Each named turn below is shown by a few rows before and after it. Which turns, in which order, take the first row of each later pair to the second? The first pair is answered.
turn j366:
[ 26  -9 -31   9  15   3   0  11  29 -34]  ->  [  2   5  38 -12  -5  -1 -16  -2  17 -41]
[ 15 -13   9 -27  15 -10   3  -3 -12  -5]  ->  [ 21  -4 -13  -9  21  -7  13   2  13  -8]
[ 19 -26 -64  -2  29   4  31   9  45   7]  ->  [-19  21  56 -19  -6   3  19 -18  56 -22]
turn j111:
[  8 -12 -30 -18 -30  13 -21   0  -2   9]  ->  [  4  13  -8  30  -7  16  -7  -6  37 -12]
[-22 -10  -8   1  -6  -7  -2 -10 -26  -1]  ->  [-14   0 -35  10 -12  -2  10  -4  -3  -2]
[  5 -32 -25   4  13   5 -11   6 -15  14]  ->  [  5 -17 -30  24  20   7  -2   6  11   7]
[ -7  -7  24   9  19  -4 -10  -2 -15  -4]  ->  [  5 -15 -20 -19  -4  -4  -9   4 -18   9]
turn j689:
[ 47 -23 -34   4   0  -7  -8 -20   5 -23]  ->  [ 46 -23 -36   2  -4  -9 -10 -19   3 -24]
[ -6 -31  -5 -49   5   7 -10  26 -48  15]  ->  [  1  38 -13 -14 -27  21  26  15  53 -11]
[-21 -13  41  14  15 -16 -29   6 -23 -15]  ->  [-18  12  34 -25 -37 -10 -28   0   3 -17]
turn j144:
[ -7  19  36 -11 -22  12  12  11  23 -42]  ->  [  0 -32   7   7  38   4   3  25 -31 -27]
[  0  -9 -14  15  27   3   0  15 -12   3]  ->  [  4  19 -24  -7 -17   7   9   9  19   1]
[-14  35  12 -27 -48  14  -2 -20  33 -15]  ->  [-21 -18  33  22  49  -2 -17 -10 -34 -12]
[-12   5  44  18  22   6   6 -11  10  -8]  ->  [ 11 -30 -35  -1  21   5   6   4 -14  19]
Pairs:
(two turns a pair)
[ -2 -15   6   7  36 -15  -5  17 -29   5]  ->  [  1  34   5 -14 -30  -5   7   6  33  -5]	j111 j144
[  3  13   1 -10 -23   3   3  -4  12  -2]  ->  [ -9   2  26  -6  -2  -1  -3  -7 -11   0]	j366 j144
[-21  -1  43 -33 -18  -6 -20 -12 -30   3]  ->  [ -3 -33 -12  21  46  -9 -11   3 -37  11]	j689 j144
[ 15  -8 -29  34  26   2   0  14  -3  15]  ->  [ -4  27  40  -2 -28   6  -6  -3  13   0]	j689 j144
[-18  -7  26  17  15  -4  -2  -6  -6 -23]  ->  [ -1  -5 -25  25  14   2  14  -1  14 -17]	j144 j111
[  2  -4 -17  29  26   4   2   6  29  -2]  ->  [ -5  11  12 -28 -34   5 -12  -3  20   1]	j689 j144
[  2 -21 -32 -19  -5   5   3   0 -17   8]  ->  [ -4 -26 -11  15  33   5   3   0 -19  -3]	j366 j689
[ 19 -19 -61  24  34   3  23  16  26  23]  ->  [ -6 -26   0 -65 -28  -2 -10   3 -33  30]	j111 j689
[ 2 24 -4 17 -2  7 17 -2 49 -5]  ->  [ 11 -26 -45 -10   9   1   3  11 -11  22]	j366 j366
[  0   7  36 -12 -15 -28  14 -13   8  -6]  ->  [ 18 -26 -19  -9   9 -28  12   2 -17  13]	j689 j144
[-24  -1  59 -11  17  -9  -3 -13 -22 -17]  ->  [  9  26 -34  -8 -23   3  23  -5  45 -10]	j144 j689
[ 30 -19 -35 -23 -25  -3  -3   4 -28   4]  ->  [ 25 -25 -16 -24 -17  -7  -9   3 -44   5]	j144 j366
[ -7  44  38  16  -8   8  10 -12  45 -25]  ->  [ 11 -35 -35  15  47  -2  -4  13 -34   9]	j144 j111
[  4   1 -15  41  35   1   8   4  18  -6]  ->  [  0  19  -1  39  16   5  10  -3  37 -14]	j144 j144
[ -7   3 -70  -5  -4  17  25   3  12   9]  ->  [-10 -11 -70 -18   2  13  16   5 -11  16]	j689 j689
[ -2   8  52  26  24  -9  -7   1 -14 -21]  ->  [ 26   9 -30  44  24  -1  15  13  17 -12]	j144 j111
[ -1   0  -9 -28 -26  39  -1 -14   1  -4]  ->  [ -6 -24   0 -15   9  30  -9 -11 -32   1]	j689 j689
[ 11 -15 -43 -29  -4   0   1   5  22   7]  ->  [-16 -14  42 -22  17  -6 -17  -9  -8 -12]	j111 j366
[ 1  8  1 24 16 -2 13  1 27 -8]  ->  [ 11  -9 -37  -1   3   0   5   9   8   7]	j689 j111
[-15 -18  53  -2  -3 -13  12  -4   4  -9]  ->  [-13  -9  50   1  -6 -12  14  -3  13 -12]	j689 j689
[-19   8  43   5 -11   9   7  -4   6  -5]  ->  [ 0  2 -8 35 17 11 21  5 21 -1]	j144 j366
[-24  -5 -10  -1 -31  -7   3 -11  11   5]  ->  [-28 -24   2  10   1 -13  -4  -8 -17   7]	j689 j111
[ 10 -24 -43   4   8 -28  10   1   3  -1]  ->  [-16  -5  38 -15 -14 -29  -4 -14  -7 -12]	j366 j111
[-1 14 29 42 52 -4 16 -9 25 -6]  ->  [ 25   3 -59 -24 -18   3  18   1  29  23]	j689 j111
[-11  17  67  30  19   0  -1  -3  -6  -7]  ->  [ 14  47   8  17 -29  13  19  -2  49  -4]	j111 j689
[  6   9  -4   1 -24   8   8  -7  19 -13]  ->  [ -3  -9  28   7   2   0  -6 -10 -12 -16]	j111 j689
[ 18  14 -21 -21  -8 -13  13  12  -7   6]  ->  [  2  15  27 -17   4 -16   5   7 -19  -1]	j111 j366
[ 18 -38 -40  14  21   0  14  22 -18  12]  ->  [ 20  -9 -44  31  15   7  26  16  22  -1]	j689 j689
[ 32  -3 -27  11   9 -16   5 -11 -13  -9]  ->  [ 34   7 -31  11   1 -13  10 -12  -2 -12]	j689 j689
[ -7 -17   4 -13  42   0 -20   3 -29  18]  ->  [-19  20  48 -13  16   3 -15  -9   2   0]	j144 j144
[ -4  14  40 -16 -28   3 -10 -14   7  -7]  ->  [  1  18  30 -19 -38   7 -11 -13   7  -4]	j366 j144
[ 41  24 -30  21   4   1  -5  23  23  -8]  ->  [ 32 -12 -14 -22  -2  -6 -27  26 -40  12]	j366 j366
[  3 -23 -19 -21  17   9   4  -4 -15   6]  ->  [  4 -19 -27 -18  17  10   6  -3  -8   8]	j111 j689
[ 5  9 -2 22  1  8  5  3 21 -7]  ->  [ -1 -15  13  15  22   2  -6   7 -15   0]	j144 j111
[ 12 -24 -33 -55 -31   0  13  -4 -27  19]  ->  [-18  16  73  12  18  -2  17 -21   3 -20]	j144 j689
[ 12 -25 -24 -26  -6  -9 -14   4 -22  11]  ->  [ 13 -18 -29 -31 -14  -7 -12   3 -18  11]	j144 j366
[  6 -12 -45   2  11   1   2  -2  -9  -5]  ->  [  5  -4 -43  10  10   5   5   1   4  -7]	j689 j689
[ -5  15  -2 -54 -54  14 -14 -11  -2   8]  ->  [ 14  12 -46  44  30  15  13   4  32  -6]	j366 j689
[-37  31  94 -18 -18 -12 -16 -22 -13 -20]  ->  [ 19   8 -89 -39 -50  -1  11   7  16  17]	j111 j366
[  7  -5 -29  -3  -2   1 -10  -3  -8   8]  ->  [ -6   1  12 -16 -15   0 -16 -11 -12   0]	j366 j366
